Each row has a name. After each piece below comes the name of the row it's from, unless a question asks for something else. Each question is about the rows just above it.

(148): [177 147 140  96 133 144 130  89 129  84 147 127 106 147 154 136  86 107
 111 146 150  97  96 180 119 159 142 140]
(139): [155 152 187 106 144 121 137  80 149  72 180 100 128 137 161 151  62  82
 108 152 130  76 127 164 141 140 118 146]
(66): [135 143 102  88 147  97 123 118 119  63 153 161  80 186 147  76 109 136
 124 153 141 169  81 144 188 154 148 117]
(17): [155 152 187 106 144 151 137  80 149  72 180 100 128 137 161 151  62  82
 108 152 130  76 127 164 141 140 118 146]
(69): [152 154 189 110 138 119 146  81 149  77 185  97 127 133 160 154  64  88
 102 146 117  84 123 166 142 143 116 141]
(159): [123 119 136 161 169 154 186 148 117  80 141 147 102 153 143  63  81 147
 144 153  97  88 109 189 118 135  75 124]
(21): [152 154 189 110 138 119 146  81 149  77 185  97 127 133 160 154  64  88
 102 146 117  84 106 180 122 158 140 143]
(144): [153 154 189 109 136 119 147  80 148  76 186  97 124 135 161 153  63  88
 102 147 117  81 123 169 141 144 118 143]
(178): [173 149 145  97 129 142 129  89 131  83 150 125 105 148 156 132  85 108
 111 146 149  91 101 182 121 159 142 141]
[143 140 158 122 180 106  84 117 146 102  88  64 154 160 133 127  97 185
  77 149  81 146 119 138 110 189 154 152] is which row reordered? : (21)
Put [161  81 118 123 135 141  80  97  63 153 109 153 117 124 102 148  76 136
 147 147 154 189 144 169 119  88 186 143] back in order: which row is it? : (144)
Which row holds these entries in another order? [ 63  76  80  81  88  97 102 109 117 118 119 123 124 135 136 141 143 144
 147 147 148 153 153 154 161 169 186 189] : (144)
[177 119 111 106 107 146 147  86  84 127  97 150 142 140 180 159 133 130
 129 144 140 147  96  89  96 147 154 136] is which row reordered? : (148)

(134): [127 117 168 149 104 156 109 132 101 142 126 166 133 128 132]
(12): [119 124 116 114 118 164 151 121 135 156 147  90 107 152 167]
(92): [119 130 116 114 118 164 151 121 135 156 147  90 107 152 167]
(43): [140 125 164 130 153 123 108 171 118 116 117 158 132 157 110]
(91): [157 117 132 171 118 158 123 116 108 125 139 130 164 153 110]
(38): [140 125 164 130 153 123 108 171 118 150 146 100 110 146 162]
(56): [132 132 116 128 126 142 133 166 109 156 127 101 104 168 149]
[149 168 104 101 127 156 109 166 133 142 126 128 116 132 132] is which row reordered? : (56)
Which row holds these entries in another order? [110 157 132 158 117 116 118 171 108 123 153 130 164 125 140] : (43)

(96): [ 84  90  95 181]
(36): [101  80 107 137]
(101): [ 95  90 181  85]
Put [ 85  95  90 181] back in order: which row is it? : (101)
Put [ 95  85 181  90] back in order: which row is it? : (101)
Put [181  95  90  84] back in order: which row is it? : (96)
Put [ 80 101 107 137] back in order: which row is it? : (36)

(20): [ 82 142  75 116 143  95  87 138 101 167 181  94  84  99 174 146 149  79
 132 135 158  78 133]
(103): [143 116 102  79 138 142  75  87 158 135 133 149 181 174  84  94 132 146
  78 167  82  95  99]
(83): [146 132 142 101 116 102 174  87 149  79  78  94 135 143 174  84 174 133
 138 121 158 181  74]
Which row holds these entries in another order? [ 99  95  82 167  78 146 132  94  84 174 181 149 133 135 158  87  75 142
 138  79 102 116 143] : (103)
[158 149 116  87  94 167  82  75 132 174 101 142 135 133 138  95 181  99
 143  79  78  84 146] is which row reordered? : (20)
[102 174  87 149  79  78  94 135 143 174  84 174 133 138 121 158 181  74
 146 132 142 101 116] is which row reordered? : (83)
[ 95 135  75 146  79 133 116  87 149  82  78 167 138 158 132 102  94 181
 143 142  84 174  99] is which row reordered? : (103)
[ 75  78  79  82  84  87  94  95  99 101 116 132 133 135 138 142 143 146
 149 158 167 174 181] is which row reordered? : (20)
[ 95  99 143 116 102  79 138 142  75  87 158 135 133 149 181 174  84  94
 132 146  78 167  82] is which row reordered? : (103)

(30): [121 142 124 135 127 122 139 132 154 152 131 147 118  89 119 140 140 144
  85 156 113 137 131 133 128 101 134 126 115 112 118 126 118 120 133 142
 129 130 126 135 102 130 142 131 136 130 131 115 125 126 136 116 133 135
 142 122 153 134]
(9): [121 142 124 135 127 122 131 132 154 152 131 147 118  89 119 140 140 144
 107 156 113 137 131 133 128 101 134 126 115 112 118 126 118 120 133 142
 129 130 126 135 102 130 110 131 136 130 131 115 125 136 136 116 133 130
 142 122 153 134]
(67): [115 139 130 134 131 120 102 127 118 112  89 126 125 101 126 140 129 130
 136 153 144 142 131 135 137 133 130 156 135 131 132  85 140 152 135 133
 126 133 122 134 119 147 142 118 122 121 127 142 124 136 113 118 115 154
 131 116 128 142]
(51): [121 145 122 123 127 131 122 129 152 138  98 110 109 125 126 138 138 159
 143 152 145 117 124 122 123 127 117 127 178 115 127 131 125 147 148  84
 142 124 115 138 115 123 115 130 104 121 123 132 123 133 138 137 128 127
 139 125 140 152]
Put [116 133 130 142 122 153 134 121 142 124 135 127 122 131 132 154 152 131
 147 118  89 119 140 140 144 107 156 113 137 131 133 128 101 134 126 115
 112 118 126 118 120 133 142 129 130 126 135 102 130 110 131 136 130 131
 115 125 136 136] back in order: which row is it? : (9)
Which row holds these entries in another order? [131 130 115 135  85 134 156 126 126 118 131 126 153 128 135 137 124 119
 126  89 142 136 144 133 113 133 142 115 142 131 116 132 136 147 140 121
 140 101 139 118 129 122 102 131 130 130 127 120 154 135 133 122 134 112
 152 125 118 142] : (30)
Which row holds these entries in another order? [ 85  89 101 102 112 113 115 115 116 118 118 118 119 120 121 122 122 124
 125 126 126 126 126 127 128 129 130 130 130 131 131 131 131 132 133 133
 133 134 134 135 135 135 136 136 137 139 140 140 142 142 142 142 144 147
 152 153 154 156] : (30)

(84): [108 153 137 140  98]
(121): [137 153  99 140 108]
(64): [107 153 137 140  99]
(22): [106 120 101  84 183]
Put [153 107 140 137  99] back in order: which row is it? : (64)
Put [140 137 108 153  98] back in order: which row is it? : (84)
[140 108 153 137  98] is which row reordered? : (84)
Put [108 140 153 137  99] back in order: which row is it? : (121)
Put [108 140 137  99 153] back in order: which row is it? : (121)
Which row holds these entries in another order? [ 99 108 137 140 153] : (121)
Put [108 140  99 153 137] back in order: which row is it? : (121)

(129): [147 126 121 121 178 144]
(60): [117 126 135 127 143 114]
(6): [132 122 131 120 121 124]
(130): [132 121 132 117 128 122]
(131): [115 129 134 132 114 116]
(204): [121 124 122 119 132 131]
(128): [132 124 131 121 119 122]
(75): [137 119 132 114 107 124]
(44): [135 120 132 116 129 124]
(138): [139 127 123 125 128 138]
(23): [122 124 135 124 131 116]
[131 121 122 124 132 120] is which row reordered? : (6)
[124 121 120 131 122 132] is which row reordered? : (6)

(114): [115  84 120 106 179 110 139 118 146 124 127 126]
(127): [127 127 139 179 120 118 110 124 115 106  84 146]
(79): [125  97 122 137 127 120 151 147 131 118 111  92]
Put [146  84 106 115 124 110 118 120 179 139 127 127] back in order: which row is it? : (127)
Put [127 126 115  84 120 106 179 110 139 118 146 124] back in order: which row is it? : (114)

(94): [103 100 106 142 101 100 124  73 134  95  94 101  88 137 168 125]
(102): [106  88 100 124  95 101 103 101 137 100 134 125  94 142  73 167]
(99): [103 137  95 106  73 101  88 168 101 100 142  94 101 134 124 125]
(77): [ 73 125 136 101 106  94 168 100  88 142  95 134 124 100 101 103]
Which row holds these entries in another order? [137 168 125 103 100 106 142 101 100 124  73 134  95  94 101  88] : (94)
Put [103 101 100 124 134  95 142  88 100 168  94 106 101 136 125  73] back in order: which row is it? : (77)
[101 100  88 167  73 142 125 103 101 134 137 124  94 106  95 100] is which row reordered? : (102)
Which row holds these entries in another order? [ 73  88  94  95 100 100 101 101 103 106 124 125 134 137 142 168] : (94)
[ 88 134 137  73 106 100 100 168  94 142 103 124 101  95 101 125] is which row reordered? : (94)
[ 73  88  94  95 100 100 101 101 103 106 124 125 134 137 142 167] is which row reordered? : (102)
Which row holds these entries in another order? [124  73 134  95  94 101  88 137 168 125 103 100 106 142 101 100] : (94)

(41): [ 83 119 126 140 143 125]
(124): [115 146  85 150 133 142]
(151): [ 85 142 147 150 133 115]
(10): [177 119 126 140 143 125]
(149): [ 85 115 133 150 146 142]
(117): [125 136 117 135 121 150]
Which row holds these entries in another order? [ 85 115 133 142 147 150] : (151)
[143 125 177 119 126 140] is which row reordered? : (10)
[115  85 142 147 150 133] is which row reordered? : (151)

(120): [126 123 150 121]
(3): [186 159 149 146]
(116): [124 119 132 104]
(55): [147 159 149 186]
(93): [155 137 140 144]
(16): [124 105 132 119]
Which row holds these entries in another order? [104 132 119 124] : (116)
Put [132 104 124 119] back in order: which row is it? : (116)
Which row holds these entries in another order? [146 186 159 149] : (3)
Which row holds these entries in another order? [137 140 144 155] : (93)
[140 144 155 137] is which row reordered? : (93)
[119 132 105 124] is which row reordered? : (16)

(70): [109 102 120 138 148 130 136 130 131 139 136 135 158 126 119 138 159 128
 118 146 110 111 122 117 125 128 141 128 123  95 143 135 128 120 134 138
 109 140 137 113 137 131 117 143 113 145 114 114 126]
(47): [ 88  86 141 141 121 103 110 170 175 138 111 180 111 111 144 108 137 137
 109 157 125 161 131 153  87 128 121 110  87 141 161 143  94 110 163 150
 126 103 157 126 141 167 163 130 142 119 124 127  92]
(135): [105 127 139 113 124 129 136 131 127 124 135 129 137 136 130 142 140 130
 140 119 152 132 131 137 136 149 135 138 125 129 129 119 128 134 111 143
 140 128 133 117 136 127 129 144 130 123 124 120 131]
(95): [128 127 129 122 131 136 128 128 127 134 127 125 131 134 128 118 126 125
 126 128 131 129 129 132 122 128 126 131 125 127 133 133 132 130 121 128
 132 131 128 127 131 133 121 128 127 130 129 127 128]
(27): [129 118 133 133 127 131 126 125 136 128 131 126 127 131 127 126 129 129
 133 131 128 125 126 128 132 128 127 132 134 128 131 128 128 128 127 122
 128 121 129 128 127 131 132 130 134 130 122 121 127]
[124 136 119 129 152 133 134 127 135 136 124 105 142 140 123 138 131 124
 130 131 120 132 127 143 137 130 119 111 128 117 131 129 127 129 140 135
 144 139 140 136 113 136 130 149 137 125 129 129 128] is which row reordered? : (135)
Put [105 111 113 117 119 119 120 123 124 124 124 125 127 127 127 128 128 129
 129 129 129 129 130 130 130 131 131 131 132 133 134 135 135 136 136 136
 136 137 137 138 139 140 140 140 142 143 144 149 152] back in order: which row is it? : (135)
[118 121 121 122 122 125 125 125 126 126 126 127 127 127 127 127 127 127
 128 128 128 128 128 128 128 128 128 128 129 129 129 129 130 130 131 131
 131 131 131 131 132 132 132 133 133 133 134 134 136] is which row reordered? : (95)

(86): [168 144 188 178 121 176 125 122 173 149]
(71): [168 144 188 178 121 176 125 122 178 149]
(33): [ 95  95  88  86 130  89 132 120 166 126]
(76): [ 86 132  95 120  88 130  95  88 166 126]
(42): [178 178 149 168 121 121 144 125 176 188]
Which row holds these entries in another order? [120  86  88 126 166  95 132 130  88  95] : (76)
Which row holds these entries in another order? [149 178 122 125 176 121 178 188 144 168] : (71)
Which row holds these entries in another order? [126 166  88  95 130  88 120  95 132  86] : (76)
[144 125 176 188 178 178 149 168 121 121] is which row reordered? : (42)
[149 173 122 125 176 121 178 188 144 168] is which row reordered? : (86)
Which row holds these entries in another order? [126 166 120 132  89 130  86  88  95  95] : (33)

(39): [173 146 162 153 169 149 150 156 166 161]
(154): [162 154 154 156 176 159 155 164 153 150]
(26): [170 149 162 156 150 161 152 173 146 166]
(140): [164 148 159 162 145 155 157 153 169 149]
(72): [161 146 153 156 166 162 149 150 170 173]
(37): [164 194 175 180 157 147 158 145 163 184]
(49): [162 149 161 169 165 156 146 173 150 153]
Put [156 166 161 173 146 162 153 169 149 150] back in order: which row is it? : (39)
Put [146 149 150 153 156 161 162 166 170 173] back in order: which row is it? : (72)
Put [161 166 156 150 149 169 153 162 146 173] back in order: which row is it? : (39)

(132): [132 116 123 154 110]
(158): [113 107 145 149 102]
(143): [113 127 180 102  94]
(61): [149 101 113 145 107]
(137): [ 96 102 180 126 113]
(111): [180  96 113 102 127]
(4): [171  96 111 114 118]
Which row holds these entries in another order? [127 102 113  96 180] : (111)
Which row holds these entries in another order? [123 154 116 110 132] : (132)
Which row holds these entries in another order? [ 96 102 113 127 180] : (111)
Put [149 102 113 107 145] back in order: which row is it? : (158)
[107 145 113 101 149] is which row reordered? : (61)

